The rows of T fall into a few groups, which share some directions, and each row is roughly a mix of its group's hidden directions.
T, 86 rows:
-172  -78  -210  -208  -38  -185  95  -278  147  -172  -175  153  -237
86  -60  206  73  277  -83  -166  -122  -233  -206  147  -279  160
-67  -131  305  -349  136  -64  51  173  -313  -116  39  40  21
-83  -22  37  34  -184  -323  -84  -298  96  -286  -161  -146  -154
168  -136  108  198  201  164  -189  -186  -80  -268  145  -140  230
32  -129  -50  -101  238  -226  -79  -315  61  -389  50  9  74
-108  -65  -50  -393  293  4  228  44  -147  -73  -19  173  -190
-193  -88  -7  -371  -119  84  165  113  -7  94  -158  322  -159
79  178  66  147  268  -241  -76  32  17  -139  70  -423  48
-66  -116  -235  -234  177  -297  108  -251  -10  -158  70  158  -172
-213  -15  -89  -299  -119  -215  168  -67  111  -108  -240  151  -257
-148  121  22  -309  45  -266  205  130  90  -119  -223  -7  -265
144  148  275  215  11  -100  -89  240  -155  52  118  -340  103
-127  -93  -84  -305  80  -188  113  -208  66  -294  -154  160  -209
129  201  -149  212  280  -245  52  -84  -63  21  143  -305  -128
-161  -145  9  -302  -235  93  132  27  17  -10  -186  345  -178
192  -34  131  251  -153  369  -87  139  -140  189  129  90  148
158  16  150  167  59  350  -66  235  -136  188  167  -28  250
183  195  -50  432  -55  -70  -130  -1  130  74  90  -290  79
-76  192  -258  -40  12  -320  160  -18  334  -54  -131  -60  -179
198  147  -64  297  72  157  -50  219  52  271  215  -89  205
-155  -279  85  -330  -51  138  20  -125  -211  -46  -48  319  -8
149  52  -100  298  -33  359  -66  91  86  247  131  58  226
190  182  30  384  -136  112  -96  187  57  233  109  -174  117
-108  -293  -26  -336  23  -18  36  -184  -108  -173  26  341  8
108  293  -34  259  92  -142  8  210  80  168  47  -360  -32
211  54  80  287  165  184  -149  118  -99  103  237  -178  255
92  180  107  290  -67  186  -60  253  -53  294  45  -241  118
-239  -71  -101  -372  19  -217  144  -116  74  -133  -179  156  -186
130  225  168  302  -110  213  -8  263  -35  214  -34  -194  86
31  290  -45  188  181  -179  35  16  79  -29  -91  -419  -166
-52  213  -257  -88  76  -7  245  227  102  323  -24  93  -208
-85  -284  -163  -178  41  168  -32  -234  -52  31  116  357  173
-1  -21  154  5  291  -212  -147  -136  -150  -234  73  -349  89
-176  -73  307  -268  -49  -75  53  -5  -208  -224  -237  -85  -192
77  126  171  247  -234  274  -65  275  11  251  -27  -80  122
118  89  16  164  341  -169  -117  -57  -20  -134  172  -342  178
-82  157  -270  -143  205  -340  155  -12  285  -80  -58  -48  -83
-142  -196  15  -379  23  183  98  98  -96  82  -8  363  50
184  202  -73  237  292  -200  5  63  11  -22  165  -336  -16
-70  -93  105  -180  -274  261  130  165  -96  151  -116  338  -46
-211  -153  -128  -291  -135  -103  76  -220  96  -112  -169  277  -165
29  -219  160  -131  74  -253  -103  -232  -164  -375  101  9  51
-68  -241  -38  -150  66  131  88  -72  -420  185  212  145  -91
98  102  -348  265  -31  213  17  -46  252  242  78  120  60
75  -168  -122  130  4  90  -83  -9  -245  317  385  49  119
112  -103  97  92  -88  299  -121  163  -73  201  197  169  337
-21  47  -141  -34  188  -381  34  -220  94  -265  -35  -181  -199
96  -127  -38  266  -275  298  -152  -204  81  31  40  185  190
54  206  107  183  266  46  -3  155  -147  144  61  -358  212
154  127  -371  228  146  179  90  -13  169  219  165  105  21
242  134  26  332  112  6  -105  157  -14  121  248  -230  204
-120  50  77  -158  10  -359  77  -124  5  -280  -208  -156  -250
-25  -277  288  -100  -183  207  -135  -86  -200  -141  7  193  191
-174  53  253  -72  -7  293  -36  284  -54  169  -171  -180  208
202  109  13  335  20  189  -111  175  20  212  196  -119  253
194  -15  51  236  -93  370  -61  167  -77  232  164  119  180
-186  -136  -58  -363  -62  -43  173  -76  -30  -88  -153  280  -257
129  -62  -9  107  62  359  -69  169  -73  256  224  140  260
140  166  99  358  -63  130  -160  166  77  143  59  -280  198
202  -23  -64  306  137  195  -157  -34  -28  114  274  -55  305
-47  129  -354  -49  237  -276  105  -90  256  -35  -37  -103  -172
-150  -176  -41  -297  -157  76  169  -30  -136  34  -91  316  -276
-213  -76  -80  -395  -18  -69  206  2  6  -26  -187  263  -201
39  -47  -163  -4  -86  321  61  156  80  299  101  339  129
46  104  -282  191  -115  257  32  49  222  328  37  177  72
94  149  131  273  -211  239  -51  271  -3  288  8  -120  92
172  166  94  355  33  108  -113  146  -38  174  134  -266  217
-78  -152  -62  -62  -380  196  55  -78  16  114  -125  366  -118
-53  -119  51  -160  -252  294  95  132  -84  178  -84  367  -72
-123  -50  -161  -280  248  -289  111  -213  21  -223  -48  41  -166
-200  -43  80  -359  -32  -209  148  -42  -43  -184  -230  87  -255
-50  45  130  -149  133  -434  23  -1  -91  -228  -43  -261  -160
-175  -178  -12  -355  -132  71  160  -10  -89  -6  -121  347  -163
-185  -202  75  -357  -144  100  90  -25  -139  -13  -138  324  -124
89  43  3  100  315  -209  -122  -214  63  -303  61  -255  135
108  192  88  239  -99  211  74  276  -150  347  45  -109  18
-131  -228  -35  -353  -57  -33  81  -133  12  -175  -79  380  -39
68  116  140  92  277  -246  -95  -16  -80  -190  57  -406  48
101  241  6  37  292  -230  112  255  -75  79  132  -289  -90
-196  -66  -79  -321  -9  -172  66  -117  198  -241  -237  120  -197
245  16  125  321  -41  299  -117  118  -133  131  189  -38  192
144  150  -2  254  221  -175  -145  -116  110  -180  75  -343  131
173  -41  212  231  109  206  -196  60  -229  45  205  -174  231
214  152  19  386  52  176  -108  127  17  148  148  -220  185
230  105  21  396  19  70  -133  64  -78  162  238  -193  180

Here is one row of each group, with its name. Which group are the others in?
-41  -108  6  -158  105  -180  -108  -239  223  -432  -111  40  70 -> (29)
-161  -2  -29  -244  9  -337  113  -151  10  -211  -184  -28  -302 -> (12)
7  -116  24  -9  -288  364  18  113  -63  231  -15  326  12 -> (90)

146  98  241  126  209  -139  -85  165  -173  -93  141  -369  96 -> (12)
81  150  56  221  -288  202  13  297  53  329  -15  18  33 -> (29)
-142  -251  110  -379  75  142  63  -63  -175  -160  -60  272  -6 -> (12)
187  101  107  352  61  82  -194  51  14  28  151  -260  290 -> (29)
238  -26  81  176  106  -146  -156  85  -87  5  372  -65  312 -> (12)
186  -59  171  266  -144  358  -128  84  -182  146  134  40  152 -> (90)
131  306  238  181  -9  56  96  78  62  -226  -296  -194  -88 -> (29)
265  116  -187  344  227  69  -46  -18  60  65  266  -113  139 -> (12)
-29  -161  51  -65  -325  274  10  152  -89  242  34  317  23 -> (29)
